One vector is turned by the same rotation once a tick. Each row is the vector after some number of ticks, and that number follows the row.
The counts run from 0 to 40.
[  0  11 -24  51  -2  11  -1 -36  -3  31   3 -12  30  -7  18   5  43  15
  33  43  11  41 -14 -19   1  11  15   5  -1  -7 -23   8   3 -19 -38   5
 -32 -14]
32
[ 10  16 -15  43 -13  -5  14 -20  11  10  13 -11   2 -28  -5  -5  55  13
  36  40 -19  16  -3 -15 -14  32   1  26   4  -2  11 -21  41 -25 -38  16
 -11  23]
5
[ -2   2 -23  28   8  41 -23 -29  10  24  -6 -15  -1 -16  -2  14  31  18
  45  50  10   7 -24 -36 -14  31  -6  12   0  -8 -38 -11   9  -5 -32  -1
 -31  -2]
14
[  3  18 -11  39   1   1 -14 -28   3  11 -21  -5   7  -9  12   4  31  -5
  32  31 -17   0 -13  -2 -48  23   5  35 -14  -8 -60  -5  16  -8 -42  26
 -29  11]
40
[ 10  25  -3  46  10   3   5 -34  -5  24   3  -6   7 -42  -8   6  32   4
   3  26  -3  21 -10 -15 -48  18  25  37  16   8 -13 -17  32 -21 -29  19
 -31  26]
24
[ -1   0 -23  24  14  37 -22 -27   5  22  -9  -4 -13 -29 -10  24  30  19
  24  36   3  -5 -11 -25 -35  36  -3  22   4  -9 -54  -8  19  -4 -35  17
 -28  -1]
17
[  6   5 -16  29  -3  31 -21 -29  15  25  -4 -19   7 -12   1  11  32  13
  52  54   9  13 -31 -40  -4  33   0  14  -4  -5 -21 -15   6 -10 -23  -6
 -28   0]
12
[  3  29  -2  53   2   1   8 -43  -6  31  12  -9  26 -29   1   4  28   5
  13  35   8  38 -18 -20 -20  12  26  30  10  10  -1 -14  21 -23 -29  11
 -38  16]
27
[  8  15 -18  39 -16  -5  16 -23   6  14  15  -6  -2 -23  -3  -2  55  14
  33  37 -17  14  -2 -14 -21  33   5  34   8 -11   8 -21  43 -23 -36  20
 -10  22]
4
[  0   3 -28  26  13  40 -29 -27   5  19  -9  -7  -8 -25  -4  20  31  21
  34  40   6   1 -15 -31 -26  34  -7  17   2  -9 -46 -11  20  -1 -31   9
 -32  -2]
16
[ 11  11 -21  41 -14  -5  13 -20   7  13  14   1   2 -24  -6  -3  55  21
  19  33 -26  15   6  -6 -25  27   2  28   5 -13  -7 -20  49 -23 -43  22
 -13  26]
3
[  0   9 -24  34   1   2 -13 -28   2  15 -16  -3   5 -11  11  14  32  -8
  43  39  -9   1  -9  -6 -41  19   7  21 -19 -16 -62   5   7 -10 -44  21
 -23   1]
38
[  5   8 -13  31  -7  26 -11 -30  13  23  -2 -28   8 -12  -1   5  36  10
  61  55  12  14 -34 -41   2  33   2  16  -5   2 -10 -21  11 -11 -22  -4
 -21   4]
11
[  8  34  -6  47   3   7   5 -33  -6  25   5  -8  12 -39  -4   0  30   4
   9  26  -1  23 -12 -14 -39  21  21  36  15   9  -8 -15  26 -22 -27  17
 -32  27]
25
[  5  11 -13  46 -16  11  11 -27  14  18   4 -23   5 -19   1  -4  51   4
  58  49   0  22 -19 -28  -6  30   3  28  -1  -6   9 -20  23 -15 -23   4
 -15  18]
8
[  8  14 -12  33  12  20  -7 -26  -2  21  -6   1  -8 -46 -12  11  30   7
   5  27  -2   2  -2 -11 -57  26   8  34  11  -4 -36 -13  30 -16 -31  25
 -29  23]
21
[  1   8 -27  39  -3  17 -14 -26   2  21 -12  -8  12 -10  18  16  38  -5
  38  46  -1  21  -7  -6 -23  14   8  11 -12 -17 -51  16   3 -17 -44  16
 -18  -9]
36
[  7  13  -6  45 -16   5  14 -26  17  19   7 -22   9 -20  -1  -4  51   4
  49  48  -5  22 -13 -26 -11  29  10  30   1   0  12 -24  32 -19 -28   9
  -9  21]
7
[ -3  13 -26  45  -2  13  -8 -33   1  27  -1 -14  22  -8  21  15  42   9
  35  43   8  35 -12 -19  -7  15   9   5  -4 -12 -34  13   5 -16 -42   5
 -30 -13]
33
[ 12  29  -2  52   3  -4  10 -36  -4  30  11  -8  19 -33  -1   3  29   3
  10  29   2  32 -16 -24 -26  13  24  34  15   9   2 -13  31 -19 -24  16
 -34  23]
26
[  8  17 -18  36 -10   1   6 -19   5   6  16  10   1 -26 -11  -4  47  34
   8  27 -34   9   3 -11 -24  35 -11  24   2 -10 -21 -20  42 -18 -50  25
 -30  20]
1
[ 11  15 -16  34 -10  -1   7 -24   6  11  15   3   2 -28  -7  -5  53  27
  11  29 -32  10   8  -9 -23  37  -5  32   4 -12 -10 -20  46 -22 -50  21
 -16  21]
2
[  1  18 -16  40   0   2 -14 -25   7  13 -16  -4   6  -8  10   8  30  -8
  35  34 -11   2 -10  -4 -46  22   6  31 -15 -11 -62   3  12 -12 -38  28
 -24   6]
39
[  6  27 -13  57  -3   4   1 -35  -5  37   9 -15  30 -20  11   1  36  11
  18  38   7  43 -15 -31  -9  12  20  14   8   7  -4  -4  11 -22 -33   4
 -35   4]
29
[  9  13 -15  42 -17  -1  14 -20   8  15  11 -14   4 -14  -2  -6  53   8
  45  46 -10  20  -9 -23 -12  29   6  32  -2  -5  15 -20  35 -21 -34  10
  -9  21]
6
[  7   9 -14  41 -10  22  -5 -28  11  24  -1 -29   8 -10   4   4  42  12
  61  51   6  19 -30 -41   0  27   5  21  -4  -1  -2 -21  10 -14 -19  -2
 -24   8]
10
[  4  15 -20  30  15  24 -15 -27  -1  18  -4  -5 -12 -41 -12  15  30  10
  12  30   3   8  -2 -11 -51  32   5  35  12  -8 -37 -11  31 -13 -33  25
 -24  20]
20
[  7  17 -18  33  -5   1   2 -23   7   5  13   6  -2 -26  -9  -4  40  38
   7  28 -32   7   4 -11 -23  32 -10  23   3  -8 -28 -21  44 -18 -48  21
 -34  19]
0
[ -3   7 -26  44   2  14 -11 -34   4  21  -8  -9  20  -5  22  11  44  -1
  39  48   3  28 -13  -8 -17  17   8   9  -7 -20 -47  19   3 -14 -43  12
 -18  -8]
35
[  8  24  -2  40  10   5  -2 -29   0  22   1   0   3 -45 -15   5  29   6
   3  26   0  15  -6 -14 -50  20  17  42  19   4 -16 -17  30 -18 -27  24
 -28  27]
23
[  9  21 -15  35  12  12  -2 -32  -2  19   1  -1  -4 -47 -14  12  32   6
   7  26  -3  10  -2  -7 -51  24  16  43  15  -1 -25 -13  32 -13 -28  23
 -24  29]
22
[  3  22 -21  53  -4  12   2 -35  -8  25   4 -15  26 -11  16   7  39  14
  26  42  13  41 -15 -25  -5  10  16   2   2  -3 -10   7   4 -19 -36   3
 -33 -10]
31
[  1   6 -25  27  18  29 -19 -26   7  16  -6   3 -14 -39  -9  18  29  16
  13  35   4   0  -5 -12 -48  31  -1  33  13 -10 -45  -9  30  -9 -36  21
 -23  14]
19
[ -3   8 -30  45   0  15  -9 -30  -1  24  -1  -6  19  -5  21   9  45   4
  42  47   7  29  -9 -17 -13  10  13   6  -6 -18 -38  19   6 -14 -43   4
 -25 -15]
34
[  4  23 -14  57  -1  13   1 -40  -6  32   6 -13  30 -20  16   4  36  17
  23  39  10  45 -15 -27  -1  11  16   7   6   4  -7  -4   9 -20 -32   1
 -36  -1]
30
[  5   5 -25  26  18  32 -24 -26   3  20  -9  -2  -6 -36 -11  26  32  19
  16  40   6   0  -8 -17 -41  31  -2  23  10 -11 -51 -10  20  -7 -37  18
 -27   4]
18
[  2   1 -25  24   8  41 -25 -28  10  22 -13 -11  -4 -21  -4  20  31  17
  38  45   8   2 -21 -29 -19  32 -10  14   3 -10 -45 -14  11  -6 -34   4
 -32  -6]
15
[ -2  13 -24  38   1  11 -16 -28   3  15 -10  -6   9  -9  15  12  39  -5
  40  44  -6  14  -9  -7 -31  20   6  17 -13 -21 -59  12   6 -15 -43  17
 -24  -6]
37
[  7  12 -11  44 -15  17   2 -25  11  21   6 -27  12 -13   0   3  42   2
  60  52   0  20 -29 -36  -3  29   5  23  -4  -1   6 -21  20 -10 -25   2
 -16  16]
9
[  7  30  -7  57  -4   2   4 -38  -4  31   9 -14  24 -25   7   4  37  10
  13  34   6  42 -18 -24 -13  13  24  21  13   8   3  -9  20 -24 -28   5
 -37   8]
28
[  4   5 -21  31   4  37 -19 -29  16  26  -8 -19   3 -16  -6  13  34  16
  51  49   8  11 -29 -38  -5  29  -8  14  -3  -7 -35  -8   8  -4 -28   2
 -27  -7]
13
